0: vec![6, 3, 9, 6, 2, 2, 3, 4, 3, 6, 5, 4, 4, 9, 5, 2, 6, 1, 3, 7, 4, 4, 2, 9, 5,
     3, 8, 2, 5, 1, 5, 1]
1: vec![4, 7, 2, 6, 5, 5, 4, 4, 3, 4, 8, 5, 7, 3, 5, 7, 0, 5, 4, 0, 5, 5, 3, 2, 6,
     3, 5, 3, 5, 7, 5, 5]
2: vec![4, 5, 4, 5, 7, 6, 4, 5, 6, 5, 4, 5, 5, 4, 6, 5, 7, 3, 6, 5, 5, 4, 5, 3, 7,
     5, 1, 6, 5, 4, 6, 6]
3: vec![4, 1, 8, 1, 3, 7, 4, 7, 5, 4, 3, 2, 4, 8, 2, 3, 9, 6, 5, 6, 4, 1, 4, 8, 4,
     7, 4, 5, 2, 4, 5, 2]
4: vec![4, 6, 4, 4, 5, 5, 5, 6, 4, 5, 7, 5, 3, 4, 6, 6, 2, 6, 5, 5, 4, 4, 5, 4, 5,
     5, 6, 4, 6, 4, 4, 5]
5: vec![6, 2, 5, 4, 4, 5, 1, 5, 3, 6, 5, 3, 3, 7, 5, 2, 9, 5, 4, 7, 2, 4, 4, 5, 3,
     5, 7, 5, 4, 2, 5, 5]
6: vec![5, 5, 1, 9, 5, 2, 6, 4, 4, 5, 4, 5, 1, 3, 7, 3, 9, 7, 5, 5, 7, 4, 5, 5, 3,
     4, 8, 5, 4, 4, 4, 2]
7: vec![3, 4, 3, 1, 5, 6, 4, 6, 6, 4, 5, 4, 3, 1, 2, 9, 1, 7, 4, 1, 3, 5, 5, 1, 6,
     6, 5, 5, 4, 2, 4, 7]
8: vec![4, 4, 2, 6, 5, 2, 6, 4, 4, 3, 4, 5, 3, 3, 3, 6, 6, 7, 2, 4, 5, 4, 5, 3, 6,
     4, 7, 7, 3, 5, 3, 3]
9: vec![4, 5, 4, 4, 4, 5, 5, 6, 3, 3, 2, 7, 4, 6, 6, 4, 3, 5, 5, 2, 4, 4, 6, 4, 5,
     4, 5, 3, 7, 5, 2, 5]
10: vec![7, 1, 5, 4, 4, 4, 3, 5, 3, 3, 2, 4, 4, 6, 4, 4, 7, 6, 7, 6, 3, 3, 4, 7, 3,
     5, 4, 4, 4, 6, 4, 6]
11: vec![7, 5, 5, 9, 6, 3, 3, 3, 1, 4, 5, 4, 4, 3, 7, 3, 8, 5, 6, 8, 5, 4, 4, 6, 4,
     2, 2, 7, 2, 7, 5, 4]
12: vec![2, 4, 6, 3, 2, 6, 5, 6, 4, 2, 4, 6, 6, 6, 4, 5, 1, 4, 6, 2, 4, 3, 6, 2, 4,
     5, 3, 5, 9, 4, 4, 6]
13: vec![4, 5, 4, 5, 2, 6, 6, 6, 7, 5, 3, 6, 4, 4, 5, 6, 5, 5, 4, 5, 5, 5, 5, 4, 3,
     6, 5, 3, 3, 8, 6, 5]
14: vec![3, 4, 0, 3, 4, 4, 9, 2, 8, 6, 2, 7, 2, 9, 9, 4, 5, 8, 4, 2, 7, 8, 0, 6, 3,
     5, 9, 0, 6, 7, 0, 2]
15: vec![5, 1, 3, 2, 5, 6, 5, 6, 6, 3, 1, 5, 3, 5, 5, 5, 7, 9, 9, 5, 4, 3, 5, 5, 3,
     8, 3, 4, 5, 6, 4, 6]
16: vec![2, 5, 8, 4, 7, 5, 6, 2, 6, 5, 5, 4, 3, 3, 6, 6, 4, 5, 6, 7, 7, 7, 4, 4, 7,
     2, 2, 5, 3, 4, 6, 6]
17: vec![5, 4, 3, 5, 5, 4, 7, 4, 5, 6, 5, 4, 6, 4, 2, 4, 3, 3, 6, 2, 2, 5, 4, 4, 4,
     4, 4, 4, 3, 3, 4, 3]
18: vec![5, 3, 4, 5, 4, 5, 3, 4, 1, 4, 3, 3, 4, 6, 4, 4, 5, 6, 5, 4, 4, 6, 5, 4, 3,
     4, 6, 5, 3, 5, 3, 5]
19: vec![6, 6, 2, 6, 5, 4, 8, 4, 4, 5, 4, 4, 4, 4, 5, 4, 6, 4, 6, 3, 7, 5, 6, 3, 2,
     5, 5, 4, 4, 6, 4, 3]
20: vec![4, 6, 8, 8, 5, 4, 2, 5, 4, 6, 7, 3, 5, 3, 6, 2, 4, 1, 5, 9, 6, 1, 5, 5, 7,
     5, 3, 7, 4, 7, 6, 5]
21: vec![4, 4, 3, 2, 3, 4, 3, 6, 4, 5, 4, 5, 4, 6, 4, 6, 4, 3, 2, 2, 1, 6, 4, 5, 3,
     4, 5, 5, 3, 1, 2, 6]
22: vec![3, 1, 6, 3, 1, 6, 5, 8, 7, 7, 1, 6, 4, 8, 6, 3, 9, 6, 6, 8, 5, 3, 3, 6, 1,
     8, 2, 3, 3, 5, 7, 5]
23: vec![4, 5, 5, 6, 3, 4, 4, 5, 6, 2, 7, 3, 6, 2, 0, 8, 0, 4, 3, 3, 4, 4, 6, 2, 8,
     2, 4, 8, 5, 3, 6, 4]
24: vec![5, 5, 6, 4, 8, 7, 3, 5, 6, 5, 4, 4, 5, 4, 6, 5, 8, 2, 6, 6, 5, 3, 5, 3, 6,
     6, 1, 7, 4, 3, 6, 7]
25: vec![6, 3, 4, 3, 0, 6, 5, 4, 6, 3, 4, 6, 7, 7, 5, 5, 6, 6, 7, 6, 5, 4, 2, 3, 3,
     5, 0, 3, 9, 6, 9, 4]
26: vec![4, 3, 4, 4, 4, 6, 4, 4, 5, 5, 4, 5, 2, 8, 5, 3, 9, 7, 5, 5, 4, 5, 2, 6, 3,
     5, 7, 4, 6, 4, 6, 4]
27: vec![5, 4, 9, 6, 6, 5, 4, 3, 7, 3, 6, 4, 6, 7, 7, 4, 7, 3, 5, 8, 5, 3, 4, 8, 6,
     4, 4, 4, 4, 5, 6, 3]
28: vec![7, 6, 5, 7, 2, 3, 2, 3, 2, 3, 6, 4, 7, 5, 2, 2, 2, 1, 2, 5, 3, 3, 4, 6, 7,
     3, 4, 5, 8, 5, 6, 3]
29: vec![3, 6, 2, 6, 7, 3, 6, 3, 6, 4, 4, 3, 2, 0, 5, 6, 4, 8, 7, 4, 5, 6, 7, 1, 5,
     3, 3, 7, 1, 4, 4, 5]
30: vec![3, 8, 4, 7, 5, 7, 6, 4, 9, 4, 6, 7, 8, 5, 8, 4, 4, 2, 7, 5, 7, 4, 5, 1, 9,
     2, 0, 5, 9, 8, 8, 6]
31: vec![3, 5, 7, 4, 7, 6, 6, 2, 5, 5, 5, 5, 3, 2, 6, 7, 5, 5, 6, 6, 7, 6, 5, 4, 7,
     3, 2, 6, 4, 4, 6, 6]
32: vec![4, 3, 5, 4, 3, 6, 3, 6, 2, 3, 5, 4, 5, 5, 2, 4, 7, 6, 4, 3, 3, 2, 3, 5, 4,
     4, 3, 6, 4, 5, 5, 1]
33: vec![8, 6, 6, 7, 8, 4, 4, 5, 3, 4, 2, 5, 2, 1, 6, 4, 9, 6, 7, 8, 6, 3, 6, 6, 4,
     7, 3, 6, 3, 6, 5, 5]
34: vec![5, 4, 7, 2, 2, 4, 5, 4, 5, 5, 6, 3, 6, 6, 0, 3, 2, 1, 4, 3, 2, 4, 3, 6, 4,
     4, 5, 3, 6, 2, 6, 3]
35: vec![6, 5, 5, 7, 1, 3, 4, 5, 4, 6, 4, 4, 5, 7, 4, 0, 5, 1, 8, 7, 4, 0, 2, 5, 5,
     5, 3, 6, 8, 7, 7, 2]
36: vec![2, 5, 4, 4, 5, 5, 6, 4, 5, 5, 5, 4, 3, 4, 5, 5, 5, 5, 5, 3, 6, 4, 5, 4, 5,
     2, 5, 5, 5, 3, 5, 6]
37: vec![5, 4, 3, 4, 5, 4, 3, 4, 4, 6, 3, 4, 5, 2, 4, 3, 4, 6, 4, 4, 5, 5, 4, 4, 5,
     7, 4, 3, 5, 4, 5, 5]
38: vec![5, 3, 6, 6, 3, 5, 5, 3, 0, 7, 4, 4, 5, 9, 6, 2, 3, 3, 2, 6, 5, 8, 3, 7, 3,
     2, 8, 2, 4, 5, 2, 3]
39: vec![2, 2, 6, 2, 4, 5, 2, 6, 4, 7, 4, 4, 5, 6, 2, 3, 1, 4, 2, 4, 3, 6, 3, 6, 5,
     6, 5, 2, 2, 2, 3, 5]
40: vec![4, 6, 6, 3, 6, 4, 5, 2, 4, 4, 6, 6, 4, 5, 7, 2, 5, 3, 4, 7, 5, 4, 3, 6, 3,
     5, 6, 5, 5, 6, 3, 2]
41: vec![5, 4, 1, 4, 7, 3, 3, 6, 5, 5, 2, 4, 4, 1, 1, 4, 5, 6, 6, 3, 5, 3, 5, 2, 5,
     7, 3, 6, 4, 4, 4, 4]
42: vec![3, 5, 5, 6, 4, 3, 4, 4, 6, 3, 6, 4, 6, 1, 0, 9, 0, 4, 3, 3, 4, 5, 6, 2, 7,
     2, 4, 7, 4, 3, 5, 5]
43: vec![7, 2, 4, 5, 0, 6, 1, 8, 1, 4, 6, 2, 6, 6, 0, 3, 6, 5, 5, 5, 2, 2, 6, 2, 5,
     6, 3, 6, 7, 5, 6, 5]
44: vec![6, 7, 7, 5, 8, 4, 6, 1, 5, 5, 6, 4, 6, 2, 6, 2, 6, 1, 6, 8, 6, 3, 5, 5, 5,
     5, 3, 6, 4, 5, 7, 5]
45: vec![8, 6, 7, 6, 2, 4, 6, 4, 2, 6, 4, 7, 4, 7, 6, 4, 6, 1, 4, 7, 6, 5, 3, 7, 5,
     5, 5, 3, 8, 6, 6, 2]
46: vec![5, 5, 0, 8, 3, 3, 3, 6, 1, 4, 2, 5, 4, 3, 2, 2, 4, 6, 3, 2, 6, 2, 5, 4, 5,
     5, 5, 6, 8, 9, 3, 3]
47: vec![5, 2, 6, 5, 4, 6, 5, 4, 3, 5, 4, 3, 6, 8, 4, 3, 4, 3, 5, 5, 5, 6, 5, 4, 2,
     4, 6, 4, 3, 5, 4, 5]
48: vec![4, 5, 6, 5, 7, 4, 5, 2, 4, 6, 5, 6, 2, 4, 6, 7, 4, 5, 3, 7, 6, 9, 3, 6, 5,
     2, 5, 3, 3, 4, 4, 4]
49: vec![4, 3, 8, 1, 3, 8, 5, 3, 8, 5, 6, 6, 8, 9, 2, 4, 1, 1, 3, 4, 5, 6, 1, 5, 7,
     4, 2, 3, 9, 4, 7, 3]
50: vec![7, 3, 3, 5, 1, 4, 5, 4, 5, 5, 5, 4, 5, 9, 6, 4, 4, 3, 5, 4, 3, 6, 1, 7, 3,
     3, 7, 3, 7, 5, 3, 3]
51: vec![5, 6, 5, 5, 7, 6, 4, 5, 6, 5, 4, 5, 5, 5, 6, 5, 8, 3, 7, 6, 5, 3, 5, 3, 7,
     5, 0, 7, 5, 5, 6, 6]
52: vec![6, 2, 6, 4, 5, 3, 3, 6, 4, 3, 4, 3, 4, 6, 2, 4, 4, 4, 3, 5, 1, 2, 5, 9, 4,
     5, 7, 7, 3, 5, 2, 4]
53: vec![3, 0, 5, 3, 5, 6, 2, 7, 6, 5, 3, 4, 5, 3, 1, 7, 4, 7, 4, 5, 4, 3, 6, 2, 3,
     7, 5, 6, 2, 2, 6, 5]
54: vec![3, 4, 8, 4, 5, 7, 4, 5, 4, 3, 2, 6, 6, 5, 6, 3, 7, 4, 8, 6, 5, 2, 7, 3, 5,
     6, 1, 6, 6, 5, 6, 7]
55: vec![5, 5, 3, 1, 4, 3, 5, 3, 4, 5, 3, 6, 4, 4, 5, 3, 6, 6, 3, 4, 6, 5, 3, 5, 1,
     6, 5, 3, 5, 4, 4, 4]
56: vec![6, 5, 4, 3, 3, 4, 4, 4, 4, 4, 3, 5, 5, 4, 5, 4, 8, 5, 5, 6, 6, 3, 3, 4, 2,
     6, 3, 4, 6, 5, 6, 4]
57: vec![2, 5, 6, 5, 9, 6, 5, 5, 3, 8, 2, 4, 2, 4, 8, 2, 9, 4, 4, 9, 8, 5, 6, 7, 3,
     5, 5, 5, 0, 6, 4, 6]
58: vec![4, 6, 4, 5, 4, 3, 6, 2, 5, 4, 5, 6, 4, 4, 6, 6, 2, 6, 4, 5, 6, 8, 3, 4, 5,
     2, 4, 4, 5, 5, 4, 3]
59: vec![4, 4, 5, 2, 4, 5, 8, 4, 6, 4, 6, 5, 6, 6, 5, 3, 2, 4, 7, 4, 3, 3, 4, 6, 4,
     4, 4, 3, 7, 5, 5, 5]
60: vec![3, 4, 4, 1, 4, 3, 5, 4, 7, 5, 3, 4, 4, 5, 4, 5, 5, 6, 4, 2, 6, 5, 3, 4, 3,
     6, 7, 1, 4, 1, 5, 5]

vec![2, 3, 3, 0, 5, 5, 4, 6, 5, 5, 3, 4, 2, 1, 1, 9, 2, 8, 4, 1, 3, 5, 5, 2, 5,
     6, 5, 5, 3, 1, 3, 7] 7
vec![3, 3, 4, 3, 5, 6, 5, 4, 4, 6, 0, 6, 4, 5, 5, 4, 6, 8, 6, 4, 7, 6, 4, 4, 5,
     7, 3, 1, 6, 4, 4, 6] 37
vec![6, 5, 5, 4, 6, 4, 5, 4, 5, 6, 5, 5, 5, 5, 3, 5, 1, 1, 3, 2, 2, 8, 4, 5, 6,
     4, 4, 3, 4, 2, 3, 3] 17
vec![5, 6, 5, 4, 7, 4, 5, 4, 5, 6, 5, 5, 5, 5, 4, 5, 1, 1, 3, 2, 3, 7, 4, 5, 6,
     4, 4, 3, 4, 2, 3, 3] 17
vec![3, 1, 6, 3, 4, 6, 2, 8, 7, 5, 3, 5, 5, 3, 1, 7, 4, 7, 4, 5, 4, 3, 6, 2, 4,
     7, 4, 5, 3, 1, 6, 5] 53
vec![6, 3, 0, 3, 4, 4, 4, 7, 4, 5, 3, 5, 4, 5, 1, 6, 2, 4, 3, 0, 1, 5, 4, 3, 4,
     5, 5, 5, 5, 2, 2, 4] 21
vec![4, 4, 2, 3, 3, 5, 5, 5, 6, 3, 1, 7, 6, 5, 4, 6, 0, 7, 5, 0, 5, 7, 4, 3, 5,
     5, 4, 0, 9, 5, 3, 4] 9
vec![2, 5, 7, 5, 9, 6, 5, 4, 4, 8, 3, 4, 3, 4, 8, 2, 9, 4, 4, 8, 8, 5, 6, 7, 4,
     5, 5, 4, 0, 6, 4, 6] 57
vec![5, 2, 6, 4, 5, 6, 4, 6, 4, 5, 5, 4, 5, 4, 2, 8, 4, 4, 3, 6, 4, 4, 5, 3, 4,
     6, 6, 6, 3, 4, 5, 4] 53
vec![3, 4, 7, 3, 3, 6, 5, 5, 3, 3, 3, 4, 5, 6, 4, 4, 5, 5, 8, 4, 5, 2, 5, 3, 3,
     7, 2, 7, 7, 4, 6, 7] 54
vec![2, 3, 5, 4, 5, 8, 5, 4, 5, 5, 2, 5, 7, 4, 5, 4, 4, 7, 7, 5, 7, 5, 7, 1, 4,
     7, 1, 3, 4, 5, 7, 8] 54
vec![5, 5, 2, 7, 5, 1, 6, 6, 1, 7, 6, 6, 0, 4, 7, 4, 4, 6, 3, 7, 4, 5, 4, 7, 3,
     3, 9, 5, 4, 4, 2, 3] 6
vec![3, 4, 6, 1, 5, 6, 6, 3, 9, 6, 5, 5, 6, 8, 5, 3, 3, 3, 6, 5, 4, 6, 1, 6, 5,
     6, 3, 2, 5, 4, 5, 4] 59
vec![7, 2, 4, 5, 1, 4, 5, 3, 5, 5, 5, 4, 5, 9, 6, 3, 5, 2, 5, 5, 3, 6, 1, 7, 4,
     3, 6, 3, 7, 5, 4, 4] 50
vec![4, 4, 3, 7, 0, 2, 5, 6, 5, 5, 5, 6, 6, 6, 4, 4, 2, 3, 4, 3, 2, 4, 4, 3, 4,
     2, 4, 4, 5, 4, 4, 2] 17
vec![4, 5, 6, 3, 7, 4, 3, 5, 7, 3, 5, 3, 6, 4, 3, 7, 4, 6, 4, 2, 5, 5, 4, 4, 5,
     5, 5, 3, 2, 1, 4, 6] 60
vec![4, 5, 8, 7, 9, 3, 4, 4, 1, 4, 5, 2, 2, 0, 4, 4, 5, 3, 6, 7, 4, 4, 8, 7, 5,
     1, 5, 9, 0, 3, 4, 7] 11
vec![8, 7, 3, 7, 6, 3, 4, 5, 2, 4, 3, 6, 3, 1, 4, 4, 7, 4, 4, 7, 6, 4, 6, 5, 3,
     6, 3, 7, 5, 7, 6, 3] 33
vec![6, 5, 3, 5, 3, 8, 6, 4, 7, 5, 5, 5, 6, 8, 8, 3, 7, 4, 8, 6, 6, 5, 4, 1, 6,
     4, 1, 3, 9, 6, 7, 4] 25
vec![2, 3, 5, 3, 5, 5, 3, 6, 5, 7, 4, 4, 5, 5, 2, 3, 1, 4, 2, 4, 3, 5, 4, 6, 5,
     6, 5, 3, 2, 3, 3, 5] 39
vec![5, 4, 3, 3, 5, 4, 3, 4, 4, 5, 3, 4, 5, 3, 4, 3, 4, 6, 4, 4, 4, 5, 4, 4, 4,
     7, 5, 3, 5, 3, 5, 5] 37
vec![4, 1, 5, 2, 1, 6, 4, 8, 6, 7, 1, 6, 4, 6, 5, 4, 9, 7, 6, 8, 5, 2, 4, 5, 1,
     9, 2, 4, 3, 6, 7, 5] 22
vec![3, 4, 3, 3, 4, 5, 3, 6, 5, 5, 4, 4, 4, 6, 5, 6, 4, 3, 2, 2, 2, 6, 4, 5, 3,
     4, 5, 5, 3, 2, 2, 6] 21
vec![4, 3, 3, 3, 4, 6, 4, 7, 9, 1, 5, 3, 6, 4, 1, 7, 3, 7, 4, 1, 3, 3, 5, 5, 5,
     6, 2, 4, 5, 5, 4, 6] 7
vec![7, 6, 5, 6, 1, 3, 2, 4, 2, 3, 6, 3, 7, 4, 2, 2, 2, 2, 2, 5, 3, 3, 4, 5, 6,
     3, 3, 5, 9, 5, 7, 4] 28
vec![6, 5, 9, 7, 5, 3, 1, 6, 2, 3, 5, 5, 7, 7, 3, 3, 5, 1, 4, 7, 3, 1, 5, 7, 6,
     1, 5, 5, 5, 5, 6, 5] 28
vec![6, 5, 4, 2, 3, 5, 4, 4, 5, 4, 3, 5, 6, 4, 4, 4, 8, 5, 5, 6, 5, 3, 4, 4, 2,
     6, 2, 4, 7, 5, 7, 5] 56
vec![4, 5, 5, 4, 4, 4, 5, 4, 6, 4, 6, 5, 4, 7, 6, 2, 4, 3, 4, 6, 4, 3, 3, 8, 6,
     5, 5, 5, 6, 7, 3, 3] 40
vec![4, 3, 4, 5, 4, 7, 4, 5, 6, 6, 4, 6, 2, 8, 5, 3, 9, 7, 5, 4, 4, 5, 2, 5, 3,
     5, 7, 4, 7, 4, 6, 4] 26
vec![4, 5, 5, 4, 4, 4, 5, 6, 3, 3, 3, 7, 4, 6, 6, 4, 3, 5, 5, 3, 4, 4, 6, 5, 4,
     3, 5, 3, 7, 4, 2, 5] 9
vec![4, 5, 5, 2, 6, 4, 4, 2, 6, 5, 5, 5, 6, 3, 5, 3, 3, 4, 3, 5, 5, 6, 4, 4, 6,
     6, 3, 3, 5, 3, 5, 5] 37
vec![5, 3, 5, 7, 3, 4, 5, 3, 1, 6, 4, 4, 5, 9, 6, 1, 4, 3, 3, 6, 6, 7, 4, 6, 3,
     3, 8, 2, 5, 6, 3, 3] 38
vec![5, 9, 2, 9, 6, 0, 5, 4, 3, 3, 9, 6, 5, 0, 6, 6, 0, 1, 2, 3, 5, 5, 7, 2, 7,
     0, 8, 8, 4, 9, 4, 5] 1
vec![5, 2, 6, 4, 4, 6, 4, 4, 2, 5, 4, 3, 6, 7, 2, 4, 3, 4, 4, 5, 4, 6, 5, 4, 2,
     4, 7, 4, 3, 4, 4, 4] 47
vec![5, 5, 3, 1, 5, 3, 4, 4, 4, 5, 2, 6, 4, 4, 5, 4, 5, 6, 3, 4, 5, 6, 3, 4, 1,
     6, 6, 2, 5, 4, 4, 4] 55
vec![3, 7, 6, 6, 5, 5, 6, 1, 5, 5, 6, 4, 6, 5, 6, 3, 3, 5, 3, 5, 6, 9, 5, 4, 7,
     3, 3, 3, 4, 5, 4, 5] 58
vec![4, 4, 4, 1, 4, 4, 4, 4, 6, 5, 3, 3, 4, 5, 5, 5, 6, 6, 5, 3, 6, 5, 3, 5, 3,
     6, 6, 1, 4, 1, 5, 5] 60
vec![3, 4, 5, 4, 5, 4, 6, 4, 7, 5, 4, 4, 4, 4, 5, 4, 6, 6, 6, 3, 5, 6, 5, 5, 4,
     5, 5, 2, 2, 2, 4, 2] 60
vec![1, 4, 5, 1, 6, 8, 6, 3, 8, 5, 5, 4, 5, 3, 4, 6, 5, 6, 5, 2, 5, 6, 5, 4, 5,
     4, 4, 3, 4, 2, 7, 7] 36
vec![4, 5, 5, 5, 4, 3, 4, 3, 6, 5, 6, 3, 4, 8, 8, 5, 5, 3, 2, 5, 5, 6, 2, 8, 5,
     3, 8, 2, 4, 3, 3, 4] 50
vec![4, 6, 7, 5, 8, 4, 2, 4, 4, 5, 6, 3, 3, 1, 6, 5, 7, 4, 7, 7, 5, 1, 5, 4, 5,
     6, 4, 8, 2, 3, 6, 6] 24
vec![4, 5, 6, 6, 5, 5, 4, 5, 1, 4, 2, 5, 4, 4, 4, 3, 8, 4, 6, 6, 6, 2, 7, 5, 6,
     6, 2, 8, 6, 5, 6, 7] 54
vec![5, 4, 7, 1, 1, 4, 5, 4, 5, 5, 6, 3, 6, 6, 1, 3, 1, 0, 4, 3, 1, 4, 3, 5, 4,
     3, 5, 3, 7, 1, 5, 3] 34
vec![4, 5, 0, 6, 1, 3, 5, 7, 6, 5, 3, 6, 4, 4, 6, 4, 4, 5, 5, 3, 5, 4, 5, 3, 3,
     4, 4, 4, 5, 8, 4, 5] 13
vec![4, 7, 2, 4, 3, 3, 4, 3, 4, 3, 6, 4, 6, 3, 5, 4, 0, 4, 2, 1, 4, 5, 4, 3, 4,
     3, 6, 4, 7, 4, 4, 4] 1
vec![6, 2, 5, 4, 4, 5, 3, 5, 4, 4, 2, 4, 4, 7, 5, 4, 7, 7, 7, 7, 4, 4, 3, 7, 3,
     5, 4, 3, 4, 6, 4, 6] 10
vec![2, 6, 3, 5, 6, 5, 6, 3, 6, 4, 6, 4, 3, 3, 5, 6, 3, 5, 5, 3, 7, 5, 6, 4, 6,
     2, 5, 5, 5, 3, 5, 6] 36
vec![6, 5, 7, 8, 2, 5, 3, 3, 6, 2, 6, 3, 7, 5, 4, 4, 2, 3, 5, 5, 2, 5, 5, 5, 6,
     2, 3, 5, 7, 7, 6, 6] 28
vec![6, 5, 4, 2, 2, 4, 4, 4, 5, 4, 3, 5, 6, 5, 5, 3, 8, 5, 5, 6, 5, 3, 3, 4, 2,
     6, 2, 4, 7, 6, 8, 5] 56
vec![6, 3, 2, 5, 5, 4, 6, 5, 5, 5, 5, 4, 5, 4, 3, 4, 3, 4, 6, 2, 2, 4, 5, 4, 4,
     5, 3, 5, 4, 4, 4, 4] 17
vec![4, 4, 6, 2, 5, 5, 7, 3, 6, 4, 7, 5, 6, 5, 5, 4, 2, 4, 7, 5, 3, 3, 5, 5, 5,
     3, 4, 3, 7, 5, 5, 6] 59
vec![5, 7, 4, 7, 2, 2, 7, 4, 5, 3, 6, 7, 6, 7, 8, 3, 5, 4, 5, 5, 6, 4, 5, 3, 6,
     1, 5, 3, 7, 7, 4, 1] 58
vec![7, 5, 4, 5, 5, 2, 5, 5, 3, 5, 4, 3, 4, 4, 2, 3, 4, 2, 5, 3, 3, 3, 5, 5, 2,
     5, 6, 6, 4, 4, 4, 3] 17
vec![4, 3, 3, 2, 3, 6, 4, 7, 8, 2, 5, 3, 5, 5, 2, 7, 3, 7, 4, 1, 4, 3, 5, 6, 5,
     7, 4, 4, 5, 5, 4, 6] 7
vec![3, 3, 6, 1, 5, 6, 6, 2, 9, 6, 5, 5, 6, 8, 6, 3, 3, 4, 6, 5, 4, 5, 1, 6, 6,
     6, 2, 2, 6, 5, 5, 4] 59
vec![4, 5, 6, 2, 3, 4, 2, 5, 3, 3, 5, 4, 6, 4, 3, 5, 4, 2, 2, 3, 3, 4, 5, 5, 2,
     4, 4, 6, 5, 3, 5, 6] 21
vec![6, 2, 8, 1, 3, 3, 4, 3, 2, 6, 4, 6, 5, 8, 3, 4, 5, 1, 1, 7, 3, 5, 2, 8, 2,
     4, 7, 5, 4, 3, 4, 2] 0
vec![6, 6, 5, 7, 4, 4, 2, 4, 4, 3, 7, 2, 5, 4, 6, 4, 6, 1, 3, 5, 4, 3, 5, 6, 5,
     2, 5, 6, 6, 4, 7, 6] 28
vec![4, 4, 6, 6, 6, 6, 3, 6, 4, 6, 7, 4, 6, 3, 4, 6, 1, 3, 3, 6, 5, 5, 6, 3, 5,
     4, 6, 5, 3, 3, 5, 5] 4
vec![5, 6, 5, 9, 6, 1, 3, 4, 4, 4, 5, 4, 4, 2, 5, 4, 4, 3, 3, 5, 5, 4, 6, 5, 5,
     3, 8, 5, 3, 3, 4, 3] 8
vec![5, 4, 3, 4, 3, 7, 6, 7, 7, 4, 4, 6, 5, 4, 5, 6, 4, 7, 6, 5, 6, 4, 5, 3, 3,
     8, 3, 3, 5, 7, 7, 6] 13
vec![5, 8, 9, 6, 9, 4, 4, 6, 3, 4, 7, 4, 1, 1, 7, 7, 2, 3, 3, 8, 3, 7, 7, 8, 5,
     4, 6, 5, 0, 4, 1, 5] 48
vec![4, 1, 5, 3, 5, 7, 2, 8, 5, 4, 2, 5, 8, 3, 0, 6, 7, 7, 7, 4, 4, 0, 6, 0, 4,
     7, 3, 6, 3, 6, 8, 8] 53
vec![2, 3, 5, 5, 5, 8, 5, 5, 5, 5, 3, 5, 7, 5, 5, 3, 5, 7, 7, 5, 8, 5, 7, 1, 5,
     7, 1, 3, 5, 6, 7, 7] 54
vec![5, 4, 6, 6, 6, 4, 4, 6, 4, 7, 5, 5, 2, 3, 6, 5, 7, 5, 5, 9, 5, 4, 5, 5, 2,
     5, 5, 6, 3, 4, 5, 4] 33
vec![5, 5, 8, 7, 5, 3, 2, 4, 2, 7, 4, 5, 5, 6, 7, 1, 6, 2, 4, 8, 6, 4, 3, 7, 5,
     3, 7, 3, 4, 4, 5, 3] 0
vec![3, 4, 3, 1, 5, 6, 4, 6, 6, 4, 4, 4, 3, 1, 1, 9, 1, 8, 4, 1, 3, 5, 5, 1, 5,
     6, 5, 5, 4, 1, 4, 7] 7
vec![4, 5, 0, 7, 2, 3, 6, 6, 7, 4, 3, 6, 5, 4, 5, 5, 3, 5, 4, 2, 4, 4, 5, 3, 3,
     4, 5, 5, 5, 8, 4, 5] 13
vec![5, 5, 1, 6, 3, 5, 4, 6, 2, 3, 5, 3, 5, 2, 3, 4, 6, 7, 5, 3, 6, 2, 7, 3, 6,
     5, 3, 7, 5, 8, 4, 2] 46
vec![4, 7, 1, 4, 3, 3, 5, 3, 4, 3, 7, 5, 6, 4, 6, 4, 0, 4, 3, 1, 5, 5, 4, 3, 4,
     3, 6, 3, 8, 5, 4, 4] 1
vec![5, 7, 4, 6, 6, 6, 5, 7, 6, 2, 7, 4, 4, 0, 4, 7, 2, 6, 6, 5, 5, 3, 7, 3, 6,
     6, 2, 5, 6, 7, 5, 6] 4
vec![4, 3, 2, 2, 3, 6, 4, 7, 8, 2, 4, 3, 6, 5, 1, 7, 3, 7, 4, 1, 3, 3, 5, 5, 5,
     7, 3, 3, 5, 5, 4, 6] 7
vec![6, 6, 8, 9, 4, 4, 3, 4, 2, 3, 6, 3, 5, 2, 3, 5, 5, 1, 7, 8, 5, 1, 6, 4, 8,
     2, 0, 9, 8, 6, 8, 6] 20
vec![4, 3, 8, 1, 3, 7, 5, 3, 8, 5, 6, 6, 8, 9, 2, 4, 2, 1, 3, 5, 5, 6, 1, 5, 7,
     4, 2, 2, 9, 3, 7, 2] 49
vec![4, 4, 7, 5, 8, 4, 5, 2, 7, 6, 6, 5, 4, 7, 8, 4, 7, 3, 4, 8, 5, 5, 3, 9, 6,
     5, 5, 4, 2, 5, 3, 5] 27
vec![5, 6, 3, 4, 5, 5, 5, 6, 4, 5, 8, 5, 3, 4, 6, 5, 2, 6, 6, 6, 5, 4, 5, 3, 6,
     5, 6, 3, 6, 4, 4, 5] 4
vec![6, 2, 4, 6, 4, 5, 3, 4, 1, 5, 3, 3, 4, 6, 4, 3, 5, 6, 5, 5, 4, 6, 5, 5, 3,
     4, 6, 4, 3, 5, 3, 5] 18
vec![4, 3, 4, 5, 6, 5, 4, 5, 5, 3, 5, 6, 7, 4, 2, 8, 0, 4, 1, 3, 4, 6, 7, 2, 3,
     3, 9, 5, 3, 3, 3, 5] 42
vec![2, 4, 8, 5, 9, 7, 5, 4, 4, 8, 3, 4, 3, 4, 8, 2, 9, 4, 5, 9, 8, 5, 6, 7, 4,
     6, 4, 5, 0, 6, 4, 6] 57
vec![4, 1, 7, 2, 3, 7, 4, 7, 4, 5, 3, 3, 3, 7, 3, 3, 9, 6, 5, 6, 4, 2, 4, 8, 4,
     7, 4, 4, 3, 5, 5, 2] 3
